B = [[-4.5, 15.3, 4.3, -14.8, 1.1, 11.9, 1.3, -3.1, -17.0, 12.6, -28.9, 30.3, 3.0], [-25.3, -15.0, 10.0, 19.2, -4.5, -18.4, -10.7, -18.6, 9.7, -12.7, -9.6, 8.7, -15.1], [-18.1, -22.5, -10.5, -46.1, 1.7, -14.7, 16.2, -0.6, -41.2, -13.6, -0.2, 11.2, -16.1]]
Indices start at 0.
row 0 col 0 -> -4.5
row 2 col 3 -> -46.1
row 0 col 11 -> 30.3
row 0 col 2 -> 4.3
row 2 col 12 -> -16.1
row 1 col 1 -> -15.0
row 1 col 8 -> 9.7
row 2 col 7 -> -0.6
row 2 col 6 -> 16.2
row 2 col 8 -> -41.2
row 0 col 10 -> -28.9
row 0 col 3 -> -14.8
row 1 col 3 -> 19.2
row 2 col 11 -> 11.2
row 0 col 8 -> -17.0
row 2 col 1 -> -22.5
row 2 col 9 -> -13.6
row 2 col 10 -> -0.2
row 0 col 12 -> 3.0
row 2 col 0 -> -18.1
row 0 col 7 -> -3.1
row 0 col 6 -> 1.3
row 1 col 9 -> -12.7
row 1 col 4 -> -4.5
row 2 col 4 -> 1.7
row 2 col 5 -> -14.7
row 0 col 1 -> 15.3

X =   2.5   -1.3  -10.7   -9.9   22.7   -3.2  -17.8  -15.7   10.5   51.2   54.2
X[0]	2.5
X[3]	-9.9
X[4]	22.7
X[1]	-1.3

M =
45.9	4.6	8.0	42.1	35.4	41.4	32.7	44.2	-0.2	-3.2	13.0	2.5	24.8
-48.0	-27.8	-27.9	-11.2	54.5	-20.4	9.7	41.0	6.1	9.8	-16.1	-18.0	-7.4
-17.0	53.4	16.5	-5.6	-15.4	-14.8	-9.0	13.0	5.1	-23.9	-0.6	-21.7	-8.6
7.2	-38.1	-10.7	1.3	-15.6	2.9	-1.3	-31.2	-4.2	17.4	-2.0	-2.5	2.5
34.2	-8.2	-4.9	32.1	10.9	13.1	-8.4	-16.7	-10.1	-18.0	-27.9	2.5	-57.0
19.0	27.1	-2.0	1.4	-46.2	28.1	18.5	-30.2	-10.3	-4.3	27.7	-58.5	45.4
-1.3	41.6	0.2	3.1	-1.8	-11.8	6.0	-37.1	-3.5	14.3	23.3	-43.8	16.9
4.8	40.2	-6.6	7.3	11.6	6.8	-16.7	5.5	-8.1	35.1	-9.6	-6.6	23.1
Rows and columns are counted from 0.
(0, 0) -> 45.9
(1, 8) -> 6.1
(5, 3) -> 1.4
(7, 11) -> -6.6
(5, 0) -> 19.0
(3, 10) -> -2.0
(1, 9) -> 9.8
(4, 1) -> -8.2
(7, 2) -> -6.6
(1, 7) -> 41.0
(4, 2) -> -4.9
(7, 0) -> 4.8
(2, 11) -> -21.7
(2, 6) -> -9.0
(1, 5) -> -20.4
(1, 4) -> 54.5
(0, 6) -> 32.7
(2, 4) -> -15.4
(0, 8) -> -0.2
(3, 1) -> -38.1
(3, 11) -> -2.5
(3, 3) -> 1.3
(7, 9) -> 35.1
(3, 7) -> -31.2
(3, 2) -> -10.7
(5, 11) -> -58.5
(6, 2) -> 0.2
(1, 0) -> -48.0
(6, 11) -> -43.8
(5, 12) -> 45.4
(2, 0) -> -17.0
(7, 10) -> -9.6

A =
[[ 17.062  17.179   8.423   8.197  10.799   8.462   8.484   6.789   9.542
  -25.590   5.866  12.150  19.871  -3.463   6.992   3.354]
 [  2.939   4.699  -1.459  12.781   2.439   2.362  16.769   6.310   6.849
   11.388  14.112  -1.166  10.827   2.198   9.841   4.110]
 [ 19.218  29.142  22.627   1.441  -6.069  -1.111  17.758  10.592   4.439
   26.010  -2.570   1.015  13.654  -0.958   4.308  -1.760]
 [  5.883  -9.063   6.528 -22.964  17.814  -2.222   8.619   3.479   5.473
  -12.354   7.818   6.936  11.003   6.456  12.411   9.694]
 [ 10.999   4.577   1.426 -18.798  20.906  21.391   4.248  10.025  10.148
   29.013  -0.199  11.125  -2.636  -0.384  13.445   1.390]
 [ 10.253  -9.065   6.275  17.020  15.170   6.574  -3.712   0.902   3.992
   12.093   9.907   1.812   2.799   8.504   5.984  -3.468]
 [  8.691  27.960  19.908   0.738   0.331  -0.465  10.773   5.707  15.931
  -13.911  14.866  10.723  -0.058   2.933  10.276  -6.172]
 [ -1.340  -3.893  -0.813  29.817   1.077  21.034   3.153  11.611  -6.887
   11.085   2.862   5.490   2.583  30.742   5.657  -5.757]
 [ 18.099   3.144  10.960   5.128   4.384   4.592   6.365  11.432  15.161
    6.250  14.524   1.591   8.351  -7.010  10.094  -0.081]
 [  2.269 -13.608 -10.142  -7.272  13.441  12.068   0.136  18.951   6.685
   -5.674  13.698   5.008   6.314 -21.025   9.323  10.017]]
A[0, 0] => 17.062
A[:, 15] => [3.354, 4.110, -1.760, 9.694, 1.390, -3.468, -6.172, -5.757, -0.081, 10.017]
A[4, 3] => -18.798
A[0, 8] => 9.542
A[2, 6] => 17.758
A[0, 5] => 8.462
A[9, 5] => 12.068
A[5, 14] => 5.984
A[6, 2] => 19.908
A[9, 0] => 2.269
A[3, 1] => -9.063
A[2, 15] => -1.760
A[9] => [2.269, -13.608, -10.142, -7.272, 13.441, 12.068, 0.136, 18.951, 6.685, -5.674, 13.698, 5.008, 6.314, -21.025, 9.323, 10.017]
A[3] => [5.883, -9.063, 6.528, -22.964, 17.814, -2.222, 8.619, 3.479, 5.473, -12.354, 7.818, 6.936, 11.003, 6.456, 12.411, 9.694]
A[2, 4] => -6.069
A[8, 0] => 18.099
A[8, 14] => 10.094
A[3, 11] => 6.936
A[0, 13] => -3.463
A[8, 8] => 15.161
A[9, 4] => 13.441
A[0, 2] => 8.423
A[:, 6] => [8.484, 16.769, 17.758, 8.619, 4.248, -3.712, 10.773, 3.153, 6.365, 0.136]
A[:, 12] => [19.871, 10.827, 13.654, 11.003, -2.636, 2.799, -0.058, 2.583, 8.351, 6.314]
A[2, 3] => 1.441
A[2, 12] => 13.654
A[9, 7] => 18.951
A[5, 7] => 0.902
A[9, 6] => 0.136
A[2] => [19.218, 29.142, 22.627, 1.441, -6.069, -1.111, 17.758, 10.592, 4.439, 26.010, -2.570, 1.015, 13.654, -0.958, 4.308, -1.760]
A[:, 3] => [8.197, 12.781, 1.441, -22.964, -18.798, 17.020, 0.738, 29.817, 5.128, -7.272]
A[2, 5] => -1.111
A[7, 15] => -5.757
A[3, 15] => 9.694
A[0, 4] => 10.799
A[5, 10] => 9.907
A[7, 5] => 21.034

m =
[[ 37.3 -43.8   7.1 -43.4 -33.2  23.4]
 [-14.0  14.5  -3.9  14.1  10.4  -5.0]
 [-14.1  14.5  -3.9  14.2  10.6  -4.9]
 [-14.0  14.6  -4.0  14.2  10.4  -5.1]
 [ 37.2 -43.5   6.1 -42.9 -33.3  22.5]
 [ 37.5 -44.1   7.1 -43.6 -33.4  23.3]
 [-13.8  14.4  -3.8  13.9  10.4  -4.9]
 [ 36.0 -40.8   5.0 -40.6 -32.2  22.4]
 [-14.1  14.6  -4.0  14.3  10.6  -4.9]
 [-14.1  14.7  -4.0  14.3  10.5  -5.2]
 [-14.1  14.6  -4.0  14.3  10.6  -5.0]
 [-14.2  14.7  -4.1  14.4  10.6  -5.2]
 [ 37.7 -44.3   7.0 -43.7 -33.7  23.2]]
m[-13, -6]	37.3
m[7, -3]	-40.6
m[0, -1]	23.4
m[3]	[-14.0, 14.6, -4.0, 14.2, 10.4, -5.1]
m[-11, 2]	-3.9
m[4, 1]	-43.5
m[:, -3]	[-43.4, 14.1, 14.2, 14.2, -42.9, -43.6, 13.9, -40.6, 14.3, 14.3, 14.3, 14.4, -43.7]
m[-4, -2]	10.5
m[-2, 2]	-4.1
m[12, -6]	37.7
m[-13, -3]	-43.4
m[-5, -2]	10.6
m[9, -4]	-4.0
m[3, -4]	-4.0
m[-12, -4]	-3.9
m[-11, 0]	-14.1
m[12, -2]	-33.7
m[-8, 5]	23.3
m[-5, -5]	14.6
m[-12, -5]	14.5
m[-3]	[-14.1, 14.6, -4.0, 14.3, 10.6, -5.0]
m[1, 5]	-5.0
m[2]	[-14.1, 14.5, -3.9, 14.2, 10.6, -4.9]
m[-6]	[36.0, -40.8, 5.0, -40.6, -32.2, 22.4]
m[:, 2]	[7.1, -3.9, -3.9, -4.0, 6.1, 7.1, -3.8, 5.0, -4.0, -4.0, -4.0, -4.1, 7.0]
m[-5]	[-14.1, 14.6, -4.0, 14.3, 10.6, -4.9]
m[11, -6]	-14.2
m[7, 4]	-32.2
m[6]	[-13.8, 14.4, -3.8, 13.9, 10.4, -4.9]
m[7, -4]	5.0
m[5, 1]	-44.1
m[1, -3]	14.1
m[-12, 0]	-14.0
